One vector is turned by the same rotation once a tick. Each row is the vector after some number of ticks, and that number follows the row.
The counts run from 0 to 245.
[ 99 110 124 104 105 124  86 148 126 141 142  84 115 161 130 110 139 167
 157 129 150 119 139 142  55  65 128  98 113 149 114 137 161] -> 185
[131  97 152 151  98 119 101 125 171 113 125 130  99 143  88 134 163 153
 179  72 105 140 108 150 106 139 138 100 128 131 100  55 120] -> 49
[132 164 155 105 108 122 134 138 136 128 111 127 154 165  80 101 105 113
  85 173  88 106 123  77 122 121 138  91 126 153 157 171 132] -> 102
[145 152 108 181 132 144 164 175 129 172 133 132 127 144 114 114 146 177
 135 121 148 130 123 150 140  97 106 112  86 132 112  69 150] -> 145
[131  99 155 129 113  93  88 165 184 120 112 109 110 183 112 121 140 155
 135  74  83 105 146 148 145 124 128 120 146 133 131  88 141] -> 38
[162 119 104 131 172 122  87 111 150 164  89 121 118  75  92 173 139 166
 140 177 107 160 109 119 170 149 115 152  99  96 155 143 124] -> 3
[137  91 161 126 138 154 111 112  85 121 180 148 126 130 111 104 128 126
  90 149 100  99 101 103 128 143 151 102  80 115 157 132 184] -> 74
[ 89 149 155 107 144 158  86 106  97 108  87 175  81 120  98 127 127 131
 144 173 139 107 124 134 130 117 110  82 142 138 105 118 157] -> 209
[136  66 114 134 130 123 149 120 125 125 114 141 141 146 120 173  96 162
 121 161 109 130 155 138 223 161 117 130 124 148 147 139  81] -> 239
[107  89 156 103  96 117 122 118 150 142  95 103  58 134 128 177 190  97
 136 112  99 128 120 110 160 100 109 120 106  91 119  78 114] -> 36
[140 145 128 125  84 107 155 136 108 137  99 137 153 179  72  96 106 122
 117 156 129 120 115  85 100 130 102  61 106 143 116 160 128] -> 101
[135 153  98 180 125 120 140 129 195 171 121 143 136 136 137 124 135 150
 127 134  85 146 104 111 173  82 130 138 132 127  84 126  94] -> 127
[125 151 112 159 110 103 184 114 170 128 123 149 158 192 119 110 150  96
 160 147 105 163 142 112 167  99 126 116 145 175  88 143 109] -> 116
[141 120 181 133 129 145 105 112 123  85 179 146 117 144  98 128 164 137
 101 111  73 116 122 160 141 148 164 137 169 137 142 132 163] -> 58
[189  89 135 148 100  87 138 102 106 110 132 138 176 144  77 129 117  97
 167 151 123 119 138 115 139 113 153 104  92 129  90 109 105] -> 88
[159 141 150 154 123 135 184 167 141 145 119 142 138  96 109 160 178 163
  69 144 109 106 125 132 135  47 127 143 145 112 108 147 133] -> 147
[120 135 119 179 125 126 165 139 120 182 124 166 122 123 141 127 179 108
 122 166 107 138 112 106 190  99  79 117 116 137 109  89 106] -> 132
[131 162 106 154 135 160 144 169 104 169 150 154 117 102 109 113 170 156
 125 141  86 152 106 137 144 107 149 149 138 198  81  95 129] -> 137
[ 94 118 116 145 164 105 125  68 124 101 101 151  98 173 112 127 133 147
 158 159 158 121 181 152 123  84 119  85 145 172 130 108 105] -> 212
[151  99 115 115 130  89 139 118  87 154  66 132 117 114  97 173 154 156
 120 109 139 137 150 113 121  91 132 120 136 149 157 200 123] -> 12
[124 149 152 103 127 136  89  89 132 109 113 135  67 131 128 150 157 124
 171 163 133 129 130 131 116  70 137 105 136 110  73  95 110] -> 204
[156  91  70 138 140 148 114 130 147 116 128 138 106 135 108 138  85 180
 144 128 113 127 146 143 183 161 172 128 105 154 106 118 147] -> 234
[112  95 145 132 105  88  73 148 145 139 119 105 188 141 122  95 136 187
 134 150 150 120 135 154 118 105 115 106 110  95 107 144 162] -> 178
[125  94 149 161 153 141 135  98  57 121 165 163 130 160 110 113 137 138
 141 122 120  94 121 119 119 161 131  83  87 145 148 115 169] -> 73
[ 99 106 155 109 138 168 116 140 159 119 134 113  85 142 110 124 168 125
 110  93  79 101 123 128 114 145 162 126 135 153 177  97 180] -> 46
[ 99 121 190 115 132 140 122 103 111 112 143 144 100 149 101 148 177 130
 159  99  89 119  94 147 144 177  97 112 132 138 128  88 147] -> 53
[104 111 147  86 109 148  81 127 149 127 134  82 118 129 130 129 125 164
 135 145 100 108 119 126  71  66 167 140 138 135 116 175 154] -> 186
[106 147 153 115 158 128  53  82 133 129 110 168 103 118 114 121 120 156
 111 190 108 102 132 140 174 113 110  92 142 104 134  94 136] -> 210
[ 73  81 161 110 117 112 144 126  94 149 127 112 152 152 121 142 161 137
 140 148 151 108 151 132  82  83 106 112 121 128 132 190 145] -> 180
[107  65 136 169 143 128 134  84 120 105 124 167 156 122 111 137 183 111
 173 115 115 132 118 159 116 176 149 117 141 151 104  93 130] -> 60
[ 76  97 110 113 135 126 113 118 132 122  87 138 131 127 123 118 141  99
 183 138 144 115 158 153  83  67 131  91 112 154  70 135 154] -> 196
[139 124 119  89 131  95 111 129  62 159  82 129  99 133  80 146 157 156
 124 131 120 155 130 112 145 144 117 139 144 181 154 176 129] -> 13
[107  77 153 172 147 121 133  94 179 104 132 160 132 148 111 134 161 129
 131 119 112 102 131 148 158 122 132  84 105  84 157  76 142] -> 55
[125 135 120 162 140 166 199 147 105 170 142 142 103 111 119 137 190 117
 110 129 103 141 122 128 142  79 151 159 151 182  97 142 109] -> 136
[148 122 112 111 137 142 118 113 110 105 155 134  71 157 104 132 106 185
 151 144 113 153 148 138 190 171 155 125 116 183 108 109 107] -> 233
[132 137 106 179 141 138 111 167 155 182 137 142 149  91 115  98 127 175
 103 150  86 135 109 136 149 116 141 164 120 136 106  80 125] -> 138
[142 118 165 139 124 141 153 142 132 132 113 119 159  78  98 171 181 183
 113 161 138 118 111 118 137  91 120 161 113  70 117 137 129] -> 159
[104  76 153 143 128 105  88 112 190 134  92 135 137 133  97 136 165 124
 122 117 105 101 138 123 145 128 128 123 133 104 169  78 117] -> 43
[131 100 136 101 133 148 147  92 116 111 123 125 171 120  90 132  96 106
 103 172  86  90 111  78 104 136 149 144  91 149 136 158 115] -> 91
[112 131 122 138 162 133  94  77 171  89  92 168 111 140  92 131  77 223
 126 127 127 111 137 128 115 123 141  96 143 128 127 147 118] -> 218
[119  92 150 101 109  81 118 132 106 163  79 110  85 137 115 169 170 123
 124 114 128 130 129  86 160  91 101 129 119 130 149 147 129] -> 24
[118  65 134 160 161 122 154  69  71 103 138 168 175 155 127 125 144 112
 160 116 120 101 127 152 133 155 121 102  99 140 130 134 126] -> 72
[165  82 161 131 132 137 120  60 112 119 175 137 134 124 120 133 136 116
 108 164  92  96 108 105 140 124 185 135  94 106 140 129 132] -> 75
[124 108  97 219 144 136 141 136 173 170 104 146 162  93 121 119 139 168
 102 117 117 122 103 118 135  86 128 143 111 125  97  91 101] -> 139
[107 133 133 109 113 135  50 135 100 136  98 130 108 131 102 112 139 137
 140 144 132 101 133 138  74  80 137  84 138 138  88 144 167] -> 197
